Each row has a name. After each piece below comes the name of the row it's from. Each question is about the rows just above it.

[ 52.4  -6.9 -84.6 -18.0] -> luzo
[ 40.9 -35.7   6.4  18.1] -> nuku
[  4.2 -51.2 -70.9  10.3] -> bona
[-31.0  76.5 -43.8  -2.9] -> Bisog
[-70.9   4.2 -51.2   9.1] -> gova
[-35.7  40.9  43.1  -2.9] -> batez
[ 54.4 -43.2  -1.6  17.9] -> Rog
[ 40.9 -35.7   6.4   0.3] -> mos
[-34.5 -55.0  33.8  31.7] -> Feri
[ 15.7 -67.7  35.3   1.7] -> muv
The row with [  4.2 -51.2 -70.9] is	bona
Which row holds [ 40.9 -35.7   6.4   0.3]?	mos
Which row holds [ 15.7 -67.7]?	muv
Which row holds [-70.9   4.2 -51.2]?	gova

[  7.3 -29.9  12.4  -2.1  -4.9 -27.1   4.2 -11.8  29.1  23.4 -31.2  -6.8
   9.0 -23.0  -5.2  -1.3 -50.3   1.6  57.2  -3.1  16.5] -> mibu
[  7.3 -29.9  12.4  -2.1  -4.9   4.9   0.0   6.7  76.1  -1.1   9.9 -22.8
   6.3  -6.1 -17.3  20.8 -20.2  -2.6  15.6 -38.7  48.0] -> borot
[ 19.7  -3.9  10.8  -3.7  -2.7   1.2 -13.2  -1.8  98.6  21.1  22.6 -25.9
   5.6 -19.9  -7.4  17.5 -15.9 -12.1  41.6 -23.9  21.8] -> lafef
[  7.3 -29.9  12.4  -2.1  -4.9   4.9   0.0   6.7  76.1  -1.1   9.9 -22.8
   5.5  23.5 -12.3   0.3 -25.4  12.3  26.8 -17.3  41.7] -> ninar
[  4.0  35.7 -21.3 -17.0  -2.5  -6.8 -23.0  -1.3 -50.3   4.2 -31.2   9.0
  -5.2 -27.1  23.4 -11.8  29.1 -22.5 -55.9  -7.2 -27.0] -> viraf
[  4.2  58.7   7.0  31.4  13.8  -7.3   8.9 -32.7 -19.9  50.8  62.0  25.3
  -2.4  30.4  17.1 -32.1   3.2   1.7 -64.3 -30.2  26.8] -> vepu
[  7.3 -29.9  12.4  -2.1  -4.9   4.9   0.0   6.7  76.1  -1.1   9.9 -22.8
   6.3 -55.7 -17.3  20.8 -20.2  -2.6  15.6 -38.7  48.0] -> ziz
q: [ -6.8 -23.0  -1.3 -50.3   4.2 -31.2   9.0  -5.2 -27.1  23.4 -11.8  29.1]	viraf
q: [-29.9  12.4  -2.1  -4.9   4.9   0.0   6.7  76.1  -1.1   9.9 -22.8   5.5]	ninar

[ 61.1 -71.9   6.0 -24.1  16.2  28.9 -39.9 -81.8  19.1  36.5] = kud
[ 19.5  64.5  10.6 -10.4 -52.4  -1.5 -35.0 -61.3  38.0  45.0] = gez
[ 50.6   8.2   9.7  -6.9  75.0 -80.2 -24.1 -45.5 -35.2 -31.5] = Kobef
[ -9.0 -71.9 -13.9 -34.5 -25.1  15.0 -70.4   6.8 -77.4  28.2] = Naf
[  8.2 -24.1  -6.9 -80.2  50.6   9.7 -45.5  75.0  45.6 -37.7] = bobo
q: [-10.4 -52.4  -1.5 -35.0 -61.3  38.0  45.0]	gez
q: [-24.1 -45.5]	Kobef
The row with [  8.2 -24.1  -6.9 -80.2  50.6   9.7 -45.5  75.0] is	bobo
[-45.5  75.0] is in which row?	bobo
[ 19.5  64.5  10.6 -10.4 -52.4  -1.5 -35.0 -61.3  38.0] is in which row?	gez

[-50.5 -15.1  32.3 -18.7   3.4]  vedud
[ 22.4  11.7 -20.6 -18.7  -9.2]  kala
[ 39.4  20.6 -35.8   0.4   9.4]  pibul
[ 39.4  20.6 -35.8  19.5  12.6]  Sope
[-82.0 -30.3  60.5 -18.8 -15.8]  kifi
[ 16.0   9.1 -16.5   0.4   9.4]  Gezav
[ 22.4  11.7 -20.6  -1.0   4.1]  sar
q: [ 39.4  20.6 -35.8   0.4   9.4]	pibul
q: [ 39.4  20.6 -35.8  19.5  12.6]	Sope
[ 22.4  11.7 -20.6  -1.0   4.1] is in which row?	sar
The row with [  9.1 -16.5   0.4] is	Gezav

[  0.0  57.9   2.4 -22.9   0.8 -26.3  60.0  -1.7   3.6  -4.2 -21.3  16.9
   2.5  -3.6  27.5 -24.2 -78.7   1.5   6.5 -66.8 -10.7   5.1  -4.6] = nulom
[  2.2 -40.3   2.4  20.3   0.8  16.0 -41.9   0.4   3.6  -4.2  14.0 -10.7
   2.5  -2.1 -17.1  13.8  59.4  -1.9  -0.9  51.6   9.6   0.8  -4.6] = Sile
[  2.4 -22.9   0.8 -26.3  60.2  -1.6  -1.3   0.4  21.9 -76.8  -8.2   3.8
   0.4  20.9 -73.4 -28.7  15.6  -1.0  -1.8   5.3 -15.2 -54.1 -19.0] = betes
[ 57.9   2.4 -22.9   0.8 -26.3  60.0  -1.6   3.6   1.9  11.3  21.6 -16.9
   2.5  -2.1  -8.1  29.0  64.0  -1.0  -1.0  57.6  20.3   5.1  -2.3] = ropa
[  2.2 -45.2   6.1  12.4   0.8  30.8 -48.4   0.4   3.6  -6.9   1.3  -1.6
  -0.2  15.4 -61.2   1.3  78.6  -4.0 -15.0  63.6  -3.3 -29.5  -4.6] = ludeb
[  1.9  47.9   2.4 -13.2   0.8 -22.1  50.6   0.4   3.6  -4.2  -9.7  11.1
   2.5  -6.4  32.4 -14.3 -69.1  -1.0   2.9 -59.0  -6.5   8.4  -4.6] = Vak
[  2.2  -1.8 -49.7   6.2   0.8  -3.1  -1.3   0.4 -11.1  62.9   2.5  -1.4
   2.5 -17.7  52.5  21.1  -0.7  -1.0   0.3   5.3  13.5  41.4  11.9] = dilun
[  2.2  43.5   2.4 -20.1   0.8 -21.5  49.5   0.4   3.6  -4.2 -16.3   8.2
   2.5  -2.1  24.9 -19.2 -66.5   1.9   2.9 -60.4  -9.2   5.1  -4.6] = Moni
Which row holds [ 57.9   2.4 -22.9   0.8 -26.3  60.0  -1.7   3.6]?	nulom
q: [  0.8  -3.1  -1.3   0.4 -11.1]	dilun
q: [  2.4 -22.9   0.8 -26.3  60.0  -1.6]	ropa
The row with [-41.9   0.4   3.6  -4.2  14.0 -10.7   2.5  -2.1 -17.1  13.8] is	Sile
q: [  2.2 -45.2   6.1  12.4   0.8  30.8]	ludeb

[  3.1  -3.8   1.7 -14.7]  teb
[-6.5 -2.8  5.1 52.0]  vur
[  5.2   4.1  10.4 -58.4]  rom
[ -0.4   1.8  -6.5 -73.9]  fet
[ 1.8 -0.4  6.4 95.4]  kif
[-0.4  1.8 -6.5] is in which row?	fet
q: [ 1.8 -0.4]	kif
q: [  1.8  -6.5 -73.9]	fet
[-6.5 -2.8] is in which row?	vur

